Each path below is one point turned by a fixed rotation once a step. After each direction that follows a path, write how fast that rotation turns it, in deg/step (0 if it stays still).
Each turn is a multiple of 5 degrees from 10 to 175, or 0.
Each row of a path follows its step; steps can be skipped.
path 1
step 7: [  3  -8   3  -2  -2  -5   5 -10 -12  -8   0  -1  -9  11  -1   6   8   5
  12   1  12 -12 -12   6   7   7  -2   6   4  -5  11   2  -4  -4  -1   0
   3   9  -8   5   2   6   3   7   3   0 -10 -14 -10  -8   4  -1   3  -2
  -3  -4   6  -2   0  -1   0  -1   4   9   3  10  -4  -5   9  -2  -4   3
   0   2 -13   4  -5   5  -1   0 -13]
step 9: [ 11   3  11  -8  -4   3  -6   1   6  -4  -7  -9   2  -4   3  10  -1  -3
   0  -4   7   2  -3  -8  -6   8   6   6  -7  -1  -3   1  -9  13  -9  -2
   7   4  10   1  -3   5   0   5 -14   5   6  -2  -1  -3   4  -6   7  -7
  -1  -8   4   2  -4  13  -5  -6 -11   0   5   2   6  -5   8  -5 -13   3
 -11   8   3   4   7   8  -2   4 -11]
step 10: [  1  -2  -5  13   4   2  -5   0   8  -2  -1  -9 -15   6  14  -4  -6  -5
   5  -8  -6  -1  -3  -3 -10  13   4   1  -3   8  12  -2 -10   7  -5  -2
   7   2  -4  17   1   0   2  -1 -10  -2   0  -9  -7   1  -9  -5   3   2
   2  -5  12   5   5  -7   1   2   2   2   0   4   1  -2  -1  -1  -1  -6
  -2   7  -5  -8   2  -1   7  17  -3]
step 12: [ -4  -3   5   9  -2   6  -2   4  -1  -8  -7   2  -6  -1   6   7  -4  -1
  10   3  10  -5  -3   4   0  10  -3  -3   6  -1   3   8 -22  12  -7  -4
  -8  -4  15   5 -12  13   0   3   5  -4  -1  -3  10   1  -1   0  10   7
 -10   3  -6   0   5   1  -1  -1   0   8  15   3  -5   8  -3  -1   1  -1
  -1  -7   2   4  -5   2   5  -6   3]
step 15: [ -3   5   5  -9  -6   5   2  -7   5   7  -7  -3  -3  -4  11   0   1 -10
   1   5   3   2  -8  -2   9  14  12  -2   4  -9   2   6 -11  14   0  -3
   6   2  -3  -1  -2  10   2  -4  -6   6   1  11   7   5  -5  -7   5  -8
   2  -6  -2   3   6 -11  -4   0   2   8  -7   5   8   1   2  -4   4  -2
  -5  12 -12  -1   3   8 -11 -10  -6]
step 21: [ -2  -8   4   8  -7   6  -4 -10   8  -1  -8   1   3  -1  -3   6   5   6
   3   4   1   6   0  -1   2   8  -3  -4   6  -6  14   8 -11  15   3  -3
  10   1   4  11  -8   7  -3   4  -8  12   0  -2   3   1  -9 -11   6  -3
  -2   6   2  -5  -8  -3  -3 -11  -9  13  -4   8   3  -7   0  -4  -2   3
   4  -4  -2  12  -7   1  10  -4  -3]
step 23: [ -3  -3   1  -2  12   0   4  -9   0  -3  -4  -1   4   3   6   5  -1   7
  14  -3   7  -9 -14   2   2   4  -6  -1  -9  -5   3   1  -9   0 -14  -1
   4   7  -5   4   1   6  11   6  -2   7 -10  -3   2   0   1  16  11  -3
   3   3   8  13  -2   2   5   9   0   7  -1   5  10   4   6  -5 -13  -3
   8  -2   4   7   4   2  -3   0  -9]
step 26: [  8   1  -4   5 -12  -3   2  -3   2   0  -5 -10  -3   4  11  -5   1  10
   0   5   2   1  -1  -7  -3  10  -5  -3 -11   5  13   1  -7   4  -9  -6
   8  -3  -2  16   4  13   6   6   5  -6  -4  -3  -5  -9  -4  -4   1 -17
  -2  -2   3  -2  10   4  -4   2  10   0   8   7 -10   8  -2  -8   0  -6
  -5   4  -4  -3  -5   2  -7   4  -3]
step 31: [ -2   3   7  -6  -7  -1  -1   0  -9   2  -9   4  -7  -2   3   2 -11  -6
  13   7   1  -5  -9   4   5  -2  -1   0   5  -2   6   5 -12   6 -12   7
  -2  -1  -6  -1  -3   9  11   2 -14 -11  -5  10   2  -4  -2   0   2  -3
   2  -2  -5  -9  17  -7  -2   5   2   8   5  -3   6  -9  -1  -4  12  -8
  -5   9   4  -2   0  -2  -7  -9   5]
Directions:
[ 1 -2  3  2  1  1 -2 -2  3 -2  0 -1  2 -2  0 -1  2 -3 -2  0  2 -1  0 -1
  2 -1 -3 -1  0  0 -2  1  0 -1  0  0  1 -2  0  0  0  1  1 -4  0  1  0  3
  2  2  1 -2  0 -1  0  1 -1  0 -1  2  0  0  1  1  2 -2  1 -1  0  0  1  0
  1  2 -2  1 -1 -1  3 -2  1] : 115
[-1  2  0  1  0  0  0  0  2  1  1  0  2 -1  1  1 -1  0  0  1  1 -2  2 -2
  1  2 -1 -1  0  1  2 -2  2  1 -1  3  2 -1  0  1 -1 -2 -2  3  0  0  0  3
 -1  2 -1 -3  2  0 -2 -1  2  1  3 -4 -1  1  1  0  1 -2 -2  3  0  3  1 -1
  1 -2 -1  0  1 -2  0 -1 -1] : 160
[ 1  2  1  1  1  0  0 -1  0 -1  0  3 -2  0  0 -1  1  3  1  2 -1 -2  1  0
 -2 -2 -2  0  3 -1 -1  1 -1  1  0 -2 -1  1  0  1  0  0  1 -3  1  4  0  1
 -1  2  0 -2 -2  1  2 -1  0 -2 -2 -3 -1  1 -2  0  2  0 -2  3  0 -2 -1  0
 -1 -3  1  1  0  0 -1  0  1] : 45
[ 2  2 -1  0  0 -1  0  3 -1  1 -1  2  1  0 -1 -2  2 -3 -1  0 -1 -1 -3 -2
 -2  3 -2  0  0 -1  2  0  0  0  1 -1  1 -1 -4  3  0 -1  1  0  3  1  1 -1
 -1 -2 -1  2 -1 -1  0  0 -1 -1  2 -2  1 -1 -1  1  0 -3  2 -1 -1  0 -3 -2
 -1  0 -3  2  2 -1  0  1  2] : 90
[-3 -1  1  1 -2  4  0  3  0  0 -1  2  1  0  1 -1  1  1  0  2  1  1  0 -1
 -1  1  1  2 -2  0  0  3  2 -1  0  2  2  0  3 -2 -2 -1 -1  1 -1 -2  1  0
  2 -2  0 -2 -1  3  3  1 -1  0 -1 -1  1  0 -1 -2  3 -2  0  0  1 -1 -4  0
  0 -1  0  4 -1  1  2  0  0] : 90
path 2
step 2: [  3 -14   0  -1   5   4   9   2   4   3  -1  -3 -10 -12 -12   3  -6  -7
   7  -2   9   1  -2   7   7   4  -6   9   3  -4  12   3  -3   0  -8  -1
  -6   6   5   0   3  -8   0   5   3  -8   7   4 -11  10   0  -3   1  -2
   4  -7   8   3   2  -3   9   0 -14   0  -8   8   0  11  -3  -3   7   4
  -1   1  -7   4  13  -4   1 -13   7]
step 5: [  4   0   0  -9  -5   3   5   7   5  -1  13   5   3   0  -2   1  -5   1
   5  -1  10  -5  -2   2  -4   4   7  -7   3 -11   3  11  -6  10   4  10
  -8   4 -16  -4  -6   2   3  -9  11 -14   0  12  -6   2   3 -12  -1   0
  -9  -4   7   5   4  -7  -1  -2   4  -2  -4   4   2  -5   8   4   4   8
  -9 -13   6  -4   1   1   3   0  -5]
step 6: [  1   8   4  14  -4 -10   1  13  -5   6  -7   1  -3   0   0  -7   0  10
  -4   3  -3  -3  -2  -5   7   0  -5   4   8   1   2  -5   5 -10   7  -4
  -7   6   3  11   6 -12  14   8  -2   4   3   0  -6  -6  -4   0  -5   6
  12   1  -2 -11  -5   2   0  -3  -4  -2  10   0   9  -5  -8   8   6   0
   2   0   7  13   2  -7   3 -12  -6]
step 13: [ -4  -6   7  -4   1   2  -5   0   0   2   2  -4 -12   7   2   1  -2  -3
   2  10  -5   3   4  -3  -5   5  -3   4   8  10  -7   5  11  -6 -10  -1
   0  -2  -5  -2   8  -5  12  -5   7   4   2   3   3  -9 -12   9  -3   7
  -2   2   2  -2   7  20   3   7   3  -4   1 -13  -9   8  -4  -9   0   0
   2 -12  -4  10  10  -4   5  -3  -8]
step 24: [  1  -2  -3   1   5  -2  10   6   0   2  -2   7  -4  -4   7  -3   4   6
   5  -2  11   1   7  -8   0  13  15   0   0  -2  -8   4   0  -1   3   0
   1   7  -4  10   5   5   9  11  11  -3   1   2 -15  -7  -3   2   6  -4
  -1  -7 -13   7  -3  -4  12  -7   4  -2  -6  -3  -5  -6  -2  -7   4   5
   1  10 -15   2  -4 -14  -2   4   0]
step 25: [ -1   6  -5  -2  12   0   1  -3   7   5  -4   4   0  -4  10  -9   0  -6
  -2   7  -3   3 -20   6   7  -5  -5  -5  11   1   5  -1   5 -16  -5 -12
   3  -5  -9   1  -7   1   1   2  -3  -5   5  -4   4   7   6  -4  -3  -1
  -2   3  17   6  -1  -7   4   6   1  -2   0   6  -6   5  -2  10  -7  -8
   3  -4   6  10   3  -4   8  -6   0]
step 28: [ -2   2   2  -9  15   1 -17  11  -4   2  -1   3   5  -1   4 -11   4  -9
   4   4   1   7  -9  -7   0  -3  -6   0   0  -5  -6   6   8   7  -1   4
  -1  15  -3  -3  -6  -7   0  15  -5 -12 -14   6   2  -6   5  -9  -3   5
  -4   2  -4  -3 -13  -8  -1  -6  -3   2   3   5   4   0  -1   4   3   0
   2  -3  -4  -7   0  -2   2 -10   3]
step 32: [  0   0   0   4   3  -7   3  -3   4   7   9   0   6   1   1   9   9  -3
  -9  -3 -13   1   4 -12  -3   5   3 -14  12   0  -5   4   2   2  -4  -1
  -4   0 -11   3  -2 -10  -2 -10  -3  -3  -4  -2   4   0  -8   2  -3  -5
  -3   5  11  15 -11  -4   4  -1  -5   8  12   3   7   8 -10   0   1   8
   5  -2   4   1   9  13   6   3  -3]
step 33: [ -7   2 -17   4  -3   2   0 -10   0  -3  -4  -2 -11  -2   0   4  -1   1
   5  -8  -1 -10   7   9  -4   2  19  10  -4  -2   3   3  -1  -3  13  -3
  -1  -8   1  -3   1  -7  -5   8 -11   8   4   0  -6  -1  -1  -5   5   0
   0   4  -4   0   5  12 -13   0  -9  -6   9 -10   0 -13   6   7   1  -5
   1  -6   2   5  -5  -9   0  -1  -1]
Directions:
[-2 -2 -2  1  1  1  4  0  2  1  1  0  0  2  2  0 -3  0 -2  0 -1 -2  1  2
 -2  0  2 -2  1  0 -1  0 -2  0 -2  0  0  1  1 -3 -2 -1  1  1  2 -2  1  0
 -1 -2  0  0 -2 -2  0  1  1  0 -1  2 -1  0 -2 -2 -1 -2 -3  2  1  1  3  3
 -1  0 -2 -1  2 -2 -2  0  1] : 130
[ 0  0  0  3  0  1  0  0  0  0  2 -2 -1 -1 -2  0  1  2  0  3 -4 -2 -3 -1
  2  0  0 -2  1  2 -1  0  2  2  0 -2  0  4  1  0  1  0 -2 -2  0  2  0 -1
  0  1  0 -1 -1 -1  1 -1  3  1  2  0  0  0  0 -1  1 -1 -1 -1  0  1  2  0
 -1  0  1 -1  0  0  2 -5 -1] : 110
[-1  0  1 -1  1  2  2  1  1 -1  0 -3  0 -2  2 -3  2  2  1  1  0  0  1 -2
 -1 -2  0  0 -1 -1 -1 -2  2  3 -1  2  0  1 -1  1  0 -4 -2  0  1  0  0  0
  0  0 -5  0 -1 -1 -1  0  1  0  0 -1  1 -4  0  0  1  1  1  0  0  0  0  3
  0  2  0  0 -2 -1 -2  3  2] : 175
[ 0 -4  3  0 -2 -4 -1 -2  0 -1  0  1  0  3  1  0 -1  0 -1 -1 -1  1  1 -1
 -3 -2  1  3  2 -1 -1 -1  1  1 -1 -1  0  1  2  1 -1  0 -1  0 -2  0 -1 -1
  0  3  1 -2 -2 -1 -1 -2 -2 -2  0  0 -2 -1  0 -1  2  2  0  3 -1 -1  1 -2
 -2  1  0 -2 -2  2  0 -1  0] : 35
path 3
step 2: [ -9 -10  -6  -4 -10  -2  11   0  -3 -10  -7   2   1   9   8  11 -13   0
  19   1   2   8  12   4   2   0  -1   8  15 -11   7   5  -3   4   8   3
  -7   2  -2  10   1  -1   2  -3   1  -1  10  -3   5  -1  -1   2  -3  -6
  -2   7  -2  -2 -13  12  -1   5  15   4  -6 -13  -1   7  -3   5   8   5
   4  -7   4   4  -4  -8   0  -2   8]
step 8: [ -7   0  15  -9   4  -4  -8 -14   0  -9   0  -2   2  -1   7 -12   3  -3
   5   0  13  17   5   0   1   2  -9   4   9  -8  -7   2  -7   7   3  15
 -12  -1  -4   3   3  -1   8  -1   5   4   5   8   6   1  -1   0  -5  -3
   1   1  -1   9   2   9  -5  17   8   1  -1  -1   7 -10  -8   0  15  -1
   5  -4   5   8  -8   5   2  -4 -10]
step 10: [  0  -4   7   3  -7 -13   7   2  -6   5   0  -5   9  -6  -4   4  -6  -4
  12   3  11   1   1  -5   1  17  -7   2   7   0   7  -2  -3  -1   9  -6
  -7   9  -7   8   3   8   7  -4  11  -9   1   4   6   4   1   0  -8  -8
  -5 -11   7   9   9   8  -1   0   1   5  -5   5   7  -1  17   7   4  -4
  -8   0  -7   1 -19   5   3   0  11]
step 13: [  7  -1   6  -7  -8 -10   3  -6   4  -7  -5  -1   3   7  -2   1   8   3
   9   1   8  -2  -9   2  -4   4 -13  16   4  -9   2   6   0   1   1   4
   9   4  -2  10   0   0   7  10 -11  -6   7   0 -12   5   1  -9  -6   2
  10  -2  10   9   9   7 -13   3  14   9  -5 -10  -5  -9   6   1   6  -3
  -3   4 -12   7 -11   4   1   0   6]
step 18: [ 12 -13   9  -4   5  -3  -2  -4   0   6   8  -2   6  -1  -5  -1  -5   0
   2   1  -2  14  14  -5  -2  -2  -5   0  -3   6  -4   2   3   3   0  11
  -8   2   1   6  -3   0   4   2   8   0  11  -6   5  -4   0  -4  -6  -2
   2   1  -6   4  -3  20 -17  10  15   5  -5 -10 -12  -2   7  -1   9   3
  -1 -16  -7   8  -7  -5   6  -3   5]
step 19: [ 11 -20  -1  -2 -10   0  -2  -7 -10  -3 -11  -4   0   3  -2   7  -2   1
   7   4  10  16   9  -7   5  -6   5   8  13  -1   7  -5   0   1   0   6
   1   6   1   2  11   6  11 -11  -2   1   2  -1   0  10  -6 -17  -3   1
  -4  -8   3   1  -1  11  -4   5   6  -3  -5 -10   4   0  11  -2   3  -4
 -13  -8  -1  -1  -3   7   0  -4   5]
step 26: [  3  -5  10  -4   7  12   4  -7  -2  -9   7  -8   5 -10  13  -4   2  -5
   1   9   5   8  -1  -2  -2  11  -9   5   5  -2  -6  -6  -8   3   5  -1
  -9   3   1   3   3   3  13  -4   1  -5  -9  -4   6   9   8  -6 -10  -7
   0  -4  -6   8  -3   1  12  12   6  -9  -9  -1  -8 -14  11  -9  -1  -3
   0   3  -8  -2 -17   4   7   3  -5]
step 28: [  5  -4   8  -5   0  -7  -9  -2   1   4  -2  -4   8  -7  -8   9  -5   2
  -1  -3   6   2   3  -8   4  11  -7   0  11  -2  13  -3   4   8   9   3
   2   1  -4  10   1   6   6   4  -2  -8   1   7  -2   0   1  -8   7   2
   0   6   4   5  -9   6  -8  -3  13  -9 -17 -13 -12  -2   5   8   6   3
 -16  -4   3  13 -17   0  -5   1   4]
step 31: [  4  -3  13   3   0  -3   7  15  -5 -12   1  -9   0  -2  -3  16   9   2
   3  -9   9  10  -4   2   2  11   0  12   0  -6   5   2  -4   9   9   5
  -1   1   1  -3   0   5   4   3  -2  -1   3  -9 -10   1  -9  -2 -12  10
   2  -7  -5  -2  -8  -2  -4  -6  16  -8  -6  -7  -7 -11   8  -6   4   1
 -13   6 -11   5   2   1   3   0   1]
Directions:
[ 0 -2  1 -1  2 -2  2  1  1  1 -1  0 -2  1  0 -2  2 -1  1  0  2 -2 -1 -3
  0 -2 -1  0 -1  1  0  1  2 -1 -2  0  3 -1 -1 -2  0 -1  0 -1  2  1  2  1
  0  2  2 -1  0  1  0 -6  2  0  1  2  0  2 -1  2 -2  0  0  0  0  1  2 -1
  2 -3  1 -2 -1 -1 -1  2 -1] : 10
[-2  2 -2  1  0  0  1  1 -1  1  0  1  2  0  0  3  1  0  3 -1  3 -3 -1  0
  1  0  0  0 -3  0 -1  1  1  1 -1 -1  0 -1 -1  1 -4  1  0  0 -2 -3 -2  3
  1 -2 -2  1  0 -2  0 -1  0  1  0  2 -2 -3  1 -1 -1  0 -3  1  1  0  3 -2
 -1  0  0  0  1 -2 -2  0  2] : 100
[-3  3  1 -1  0 -2  0 -1  4 -2  0  1  2 -2  0  0 -1  0 -2 -1  1 -1  0  0
 -2  0  1  0  0 -1  1 -1 -2  3  1 -3 -2  1  1 -1  0  0 -1 -1  2  0 -2  0
 -1  1  2  0  2  1  1 -3 -1  4  0 -1  0  1  1  1 -2 -1  0  1 -1  0  0  0
 -1 -1  0  0  2  5  1  2  2] : 20
[ 0  0 -1  1  0  1 -1  2  0  1  1  1  1 -1  3  1  1  0 -3  2 -1 -3  1 -1
 -2  2  0  1 -4  2  0 -1 -1 -2  4 -1  0  1 -2  0 -2  1  3 -3  1 -2  3 -2
  0  1  3  0  0  1  1  0 -2  0  0  1  0  0  1  0  0 -1  0 -1  0 -1 -1  1
  3  0 -3  0  0 -2  1 -2  2] : 130
